One vector is turned by the same rotation once a tick. Each row is the vector after some number of ticks, and that number follows the row.
The counts run from 0 to 411.
[  1  -5 -11  -8   5   5 -17  14  -7  12  -8  14   2 -16  24  17   2  18
  -4 -18  -9   0  17  15  -1  -4  19 -16 -26  -5  34 -14 -12  -7 -10 -12
  -2   2   7  -4   7  -8   0  19  -2]	276
[  7  -4 -26  -5  20  -2  -4  -1  17 -18   4  27 -12  14  15   5  -2  12
 -16  -8   1  -4   9  15 -15   5  -8 -18  -4 -14  16  16 -21   3  11  -9
   8 -22  -7  19  -2  -3  -2   2  -8]	246
[-13  -9   8  -6  -8  -7  -7   2  19  -3  -9  22  -9   0   9   7 -14  -8
  -1   0  -1   4  -9 -14   9  26  -3 -28  15  -2  21  -9 -10  21  23  -7
  12 -12  -6  17   9 -11  -7 -25  -5]	363
[ -8  23 -12   0  11 -17  -4   2  -3  -2   4 -16 -19  13  20  14  18  11
  32   2  -1 -27   9   7   1 -19  19 -16 -13  -2 -12   4  11   7  -7   0
   6   8  11  13  10   6  -6  10  -1]	123
[ 29   5 -20  -8   5   0  -1  22  19  19  -9   2 -20  -9  23 -17 -23   4
  -4  -7  -6  -5   7 -22   2  -1  -4 -15 -20   0  -3  -3 -13  -4  -3  -5
  -5   1 -15   8  20   1  12   4 -13]	285
[  2  -2 -17 -18   1   4 -12  15  11   3   1  41 -12 -15   9   0  -4  11
  -3 -19  -4  16  12   1  -6   7  -3 -22  -2 -18  32   3 -25   2   4  -8
   3 -11   2  -1   7  -7   3   7  -9]	64
[ 14   8 -24  11   2 -17  -4   2   4   6  11  21 -14   5   9  -2  -2   6
   5 -13   5 -19   7  -3   9  -6  11 -11 -19   4  -6   3   1  16  -7  19
   7  21 -14  24   6  10  31  16  -3]	329
[  0  20 -16  -7  41   0  -4   7  14  10  -2  13  -9  25  17  -7   5  12
  15  -9 -19 -11   1   9   6 -16   5  -7   6  11 -11  17  -3  11  -1 -17
   6   6  15   5  -2   5 -14  12 -12]	11
[ 17  13 -11   0   2 -10 -12  22  -5  -5  10   4  -7   1  14  17  18  16
   0  -1  -1 -29  -4  17  -8 -10  16 -21 -24 -27  14  -1  -1  -6 -11  10
  -6  -2   7   7 -19  10  -5   3 -13]	351
[ 20  -3 -20   3  -7 -10  -9   8  23   7   9  20  -1 -15  16  -5  -3  -5
 -20  -8  -3 -10   2  -7   1  11  15 -14 -13  -3  -4  -5 -23  21   5  15
 -14  17  -8  29   0  -5  18  -8  -2]	141
[ -9   9  15 -12 -13 -14  -2  -7 -10  10   1  12  -9  -8  -2  17  16  -1
  13 -24  -3 -13 -12  -3  13  14  20 -13  11   2  -5   7   3  25  -1  29
  13  12  25  -6  -5   9  -1  21   3]	114
[ 12   1  12  -9   0   3  13   3  22  13 -10  13 -26  12   6  -2 -11   0
   1  -8 -10  -6 -18 -19  14  19 -16 -15  18   3 -10  16  -2  14   8   6
  18 -15   2  12  15  11  -9   4 -13]	105
[ -4  -6  -1 -11   5  -1 -15   5 -14   3 -12   1  -3 -15  20  20   8  15
  -3 -21  -6  -4  10  17  -1  -4  15 -17 -24  -9  38 -11  -3  -9 -10  -7
  10  -8  15 -13   7  -3  -5  21  -1]	275
[-10  -2  21  -7 -20 -14 -12 -13 -11  11  -8  20  -4 -21   6   7  -6  18
  -9 -24   1 -10  -3  -2  18  17  20 -18  -7   0  19  -2  -3   2   1  12
  20   5  -7   0  12  -1  15  16  13]	183
[ 22  14 -18 -15   0   1  11  21  10  10 -13  -4 -13 -19  -4 -10 -21  -4
   4 -13  -2  -7  -9 -36  13   9   0 -20   0  -1 -25   8  -7  13   2   5
  -6  -1 -12   5   0   5  -3  -2  -6]	400
[ -1  -6   3 -13 -11 -12 -11   4   8  10 -12  10   3 -20   9  -7  -8 -13
  -6 -16  -9   4 -16 -15  17  20  23 -16  -4   8  19 -23 -10  30   7   6
   2  24  11  -4   1  -9  11  -7  -8]	370
[ 11   1  -7  -7  14   9   1  27  19   8 -18   0  -7  -9  12  -6 -21   7
  -1   7 -11  -7  -7 -17   9  -1  -8 -31  -6  -8   4  -4  -9   1  11 -24
   2 -12 -17  16  14  -8 -12 -26  -8]	172
[ 20 -11  -3   3 -13   2  14   8  11   8  -6  -5  -2 -22   4  18   7 -10
 -14 -19  -5 -12 -15 -15  13  19  10 -17  -3   4 -13  -1 -13  35   1  29
   1   4   5  18   8   3  -2   4   8]	325
[  5  15  -7  -6  11 -16 -17   8   4  -8   3   0 -23  18  29  -4  -1  23
   9   9  -8 -24   7  12  -8  -9   7 -19 -19 -17  17   5   1 -22  -1 -13
   2  -9  -6   8  -2   4  -2   0 -20]	55
[ -9  -4   4   8  10   2  -2  -5   5  -8  -4   4 -13  19  23  33  19  17
   4   1  -3 -21   2  22   0  -3  -1 -21  -4  -9  19   3   1   2   2  -5
  21 -19   7  23  17   0 -16   4   2]	130
[  3   1   6 -10  -6   4   5   1  -8   9  -2   9  -6 -16   2  33  16  25
   0 -19  -7 -15   6  10  -4   9  11 -19  -5 -14   5  19  -6  -1  -8  17
   3 -23   7   1  -5   3 -20  25  12]	206
[ -3  -1 -23 -16   4 -11  -8   1   5  -6  -9  19   3 -28  -4  -7   5  -3
 -16 -29  -1  16  -1   4   7   0  24 -20  -7  -5  17  -5 -15  27   1  -5
  15  12  13  -2  14 -10  16  -1   0]	368
[ -8   8 -23 -13  11  -9 -15  -6   9  -3  13   9   0  -5  24  12  12   6
  -2 -14 -14   1  18  20 -18   0  25  -4  -2  -4   7   2 -24  17  -2   3
 -15  10  29   2 -13  -9  -8  15  -3]	345
[ -6   8 -10 -17  16  -7  -8  -4 -10  11  -3  30  11 -14  -6 -10  -2  24
  -7 -34 -11  -2  -2   3  16   0  22 -11   2   3   3  20  -9  11  -6  -2
   7  10   3 -11 -15   0   1  27   9]	299
[-21   7  11 -11   5  -7   3  -9 -14   5 -13  12 -11   0   0  14  13  12
  16 -25  -5  -5  -6   5  15   0  12 -11   6   8   5  10  10  15   2  -3
  35  -3  22  -7  16   3  -7  26   9]	411
[ 15  10 -27  -2   7  -7   7   1   5  -4   0   2 -26   4  12  -4 -15  23
   1 -10   6 -19  14  -9  -2   1  -6 -15 -11  -4 -21  24  -2  -4  -6   1
   4 -15 -22  17  15   7   3  18   2]	101
[-15 -11   3 -15   6   1  -6  -3  -2 -12 -23 -17   4  -8  20  19 -12  -7
   0 -11  -6   3  -7  -2   7  22  15 -15   8   9  23 -18  -5  14  16 -17
  10 -18  15  -9  -2 -13 -30  -4   4]	272
[ -4  -4 -22 -12   2  -6   1   0  -4 -15 -14  15 -22 -11   5  -2 -15  13
   0 -24   9   8  17  -3   2   5  -9 -23  -6  -2  19   3  -4   3   3 -16
  26 -20 -11   5  30  -4   8  11   6]	177
[  1   4 -28 -13  19  -5 -13  10  19  -8  -2   3 -16   5  27  -8 -19  11
  -1   6  -7  -2  15  -3 -12   0   2 -18  -5  -9   8   4 -18  -9  14 -23
 -16 -15  -8  12  -3 -10 -15 -14 -14]	57
[ 18  -1   2   6 -21 -12   7   1   3   9   3   3 -21  -3   9  15  13   0
   2 -11   5 -24  -8  -7  13   8   9 -15 -16   0  -4  -2   4  17  -8  36
  13  12   1  16  14  13  20  15   0]	327
[ 33  -2   9  -1  -6   9   3  19  15  33  -6  -5  -8  -8  22   9 -13   6
  -2   1 -19 -24  -6 -19   8  12   1 -16  -9   1  -9  -1  -9  -1  -1  12
 -13   0 -13  14   0   5 -15   6  -6]	97
[ -2  15 -37   2  28   0  -4  13   9  -3   4  -8 -17  16  24   6  -3   0
  29  -2  -5  -8  14   6  -3 -21   2  -8  -8  10  -7  -1  -2  20   2 -16
   0   9   7  19   3  -3 -10   3  -7]	125
[-11  13   0  -8 -10 -17  -5  -4 -14   9   7  19 -10  -3   0  14  16   6
  16 -24   2 -13  -1   3   8   3  19  -9  -1   3  -1   6   5  22  -7  23
  10  18  20  -4  -6  10   6  30   1]	115
[ -4   0 -18  -8  29  -7  -5  -9  18  -6  -3  13  -3  26  21  -5 -11 -11
   0 -13 -13   0 -10   3   7  10   3   2  18  21   4   1  -9  31  15  -9
   6   5  15   7 -15   1 -12   3 -14]	339
[  0  -4   9 -10 -27 -13  -1   5 -10  -4 -10  11  -3 -34  -8  12  -3   3
 -13 -16   7  -8 -14 -14  10  26  18 -31   1 -20  11   1  -7   7   6  16
  10 -13  -7   1 -10   2  -4  -4   8]	68
